One vector is turned by the same rotation once a tick. Each row is the vector after some number of ticks, and that number follows the row.
The counts run from 0 to 352.
[138  86  86 144 126  96 109  70 116  84 169 104 144 119 119 126 154  71
  94 129 158 139 142 151 113 126 113 111 121 122 155 120 164 154 163 143
  96 114]	114
[125 108 112 141 130 103 134  78 143 103 181 104 140 136 146 123 120  85
  74 154 166 140 153 165 122 107 120  62 119 106 150 115 125 156 153 155
 127 112]	115
[102  77  67 185 121 157 149 139 153  99 163 127 136 129 135 104 128 120
 139 118 152 145 123  98 114 128 135  92 142 138  84 140 118 150  85 114
 137 151]	29
[ 87  93  84 166 119 134 168 138 143 130 185 126 141 151 152  95 131 141
 108 137 142 153 136 157 131 131 113  63 140 119  83 134 123 154  94 149
 114 135]	208
[155  80 105 167 133 106 145 102 173  95 137 109 140 130  99 150 130  70
 120 107 158 135 125  80 110 111 126 107 167 145 171 142  97 141 125 141
 152 118]	31
[150 103 131 153 121  96 148 137 117 110 131 160 119  89  90 154 157  90
 186 122 142 127 136  80  93  91 135 160 132 143 181 128 168 145 128 118
 120 106]	239
[119 127 151 149 128  92 204 170 168 167 168 148 133 121 120 165 125 172
 148 142 125 137 157 111 109  90 141 115 134 143 150 105 109 165  94 137
 164 123]	341
[124 112 150 157 116 120 165 100 190 113 200 124 155 146 102 105 146 140
 126  94 135 117 164 132  99 104 124  94  81 118 132  96  99 144 101 145
 152 126]	291
[177 110 119 155 116  90 133 125 141  85 122 127 155 101  92 163 132  71
 144 121 158 126 119  84 103  96 121 110 142 145 177 127 133 128 130 131
 143 107]	227
[116 130 150 133 100 149 147 111 135 135 169 113 158 120 144 114 172 157
 127 138 143 110 151 181  95 111 111  68  61 118 111  83 122 121 130 156
 131 122]	191
[132 104  86 133 131  79 137 100 118  97 137 112 152 117 125 152 108  74
  86 150 172 127 115 128 122 120 103  53 151 139 137 134 127 155 139 144
 136 116]	219
[147 103 136 123 123 118 145 136 166 155 129  71 137 117 109 191 163 137
  95 130 140 127 144 123  93  95 141 115 140 175 191  93  92 129 154 145
 159 124]	265
[169 138 143 159 100  92 155 127 165  93 141 128 174 110 133 154 100  91
 139 136 150 122 134 101 103  77 119  65  94 136 148 108 122 118 115 142
 174 116]	228
[107 100 125 117 148 119 179 137 128 164 130 108 107 124 143 175 150 146
  77 170 159 139 142 138 106 116 159 107 163 166 174 100  95 156 136 156
 150 132]	261
[130  98 110 181  95 127 152 122 198 126 197  98 179 138 126 117 144 148
 115  95 125 151 150 130 116 117 118  82  99 130 113 106 114 139 105 135
 139 136]	20
[ 80 103 104 153 118 135 184 178  96 147 146 164 115 108 131 133 138 172
 168 157 140 142 131 119 111 128 137 124 140 133  97 131 175 169  90 118
 129 129]	338
[138  81 105 139 136 126 158 129 107 115 108 128 118 112 118 151 133  56
 117 162 184 143 112 101 121 106 119  81 189 145 138 156 129 146 135 157
 111 108]	131
[106  79 104 106 122 136 126  89  73 110 160 126 129 103 101 106 200 121
 131 131 162 115 117 162  95 143 105 108 125 132 138 114 157 144 152 148
  77 104]	193
[139 113 115 120 124 104 154 129  89 119 112 135 137  95 120 161 134  61
 116 174 182 130 107 125 109 106 108  74 169 142 146 147 145 144 153 152
 121 103]	323
[148 110 101 143 115  78 135  84 152 105 170  92 167 126 118 147 124  98
  72 116 141 128 134 154 115 119 101  61 122 137 146 117 119 143 158 144
 137 117]	23
[161  83 132 162 121 120 162 128 164 117 126 112 132 126 122 150 127  46
 113 137 174 148 133  94 109  78 136 102 182 144 166 137 112 136 120 157
 134 120]	315
[110  98  75 117 112 117 107 142  68 128 114  91 133  84 114 181 167 147
 116 144 144 126 110 140  94 137 143 118 136 166 143 102 172 141 163 114
 117 133]	76
[107 133 112 164  98 125 141 151  83 101 159 165 145  92 153 115 128 115
 175 172 152 136 133 129 106 104 129  97  90 107 100 116 201 143 109 116
 119 118]	50
[141 109 149 113 134  97 148  81 163 113 160 114 151 119  78 142 166 120
 126 100 148 101 158 133  78 114 124 120  95 132 182  94  98 152 145 156
 139 116]	98
[120  89  74 167 102 134 105 104 124  79 188 106 146 115 125 107 162 117
 133 102 135 150 141 146 114 125 125 132  89 120 113 118 187 139 141 124
  95 127]	113
[147  92 134 145 132 116 176 157 119 129 105 144 117 108  91 166 155  74
 157 139 161 130 112  91 104  95 128 117 192 155 165 154 141 148 128 148
 119  95]	327
[127 129 142  99 124 110 147  80 124 114 153 118 168 113  99 138 155 134
 108 134 153  88 134 160  85 118 112  55  86 134 144  91  99 141 140 162
 149 111]	282
[159  89  95 175  85 139 117 143 129  91 129 104 152  94 113 152 152  74
 162 118 150 150 114  99 106  97 124 126 138 158 138 137 178 116 145 126
 106 113]	318
[111 100 111 173 121 147 163 139 148 122 159 125 129 134 184 121 105  94
 101 168 179 158 143 123 131  94 137  61 141 123 100 127 121 146 104 156
 146 148]	312
[119  57  75 151 137 106 151 106 142 116 151 117 122 131  86 129 153  86
  95 112 147 138 114 116 113 132 120 125 191 141 141 158 125 167 127 141
  98 112]	210
[133  86  88 198  99 134 106 119 150  83 176 116 149 122 122 115 158 102
 148  97 132 166 141 108 119 118 138 141 108 129 124 121 182 137 130 110
 105 128]	305
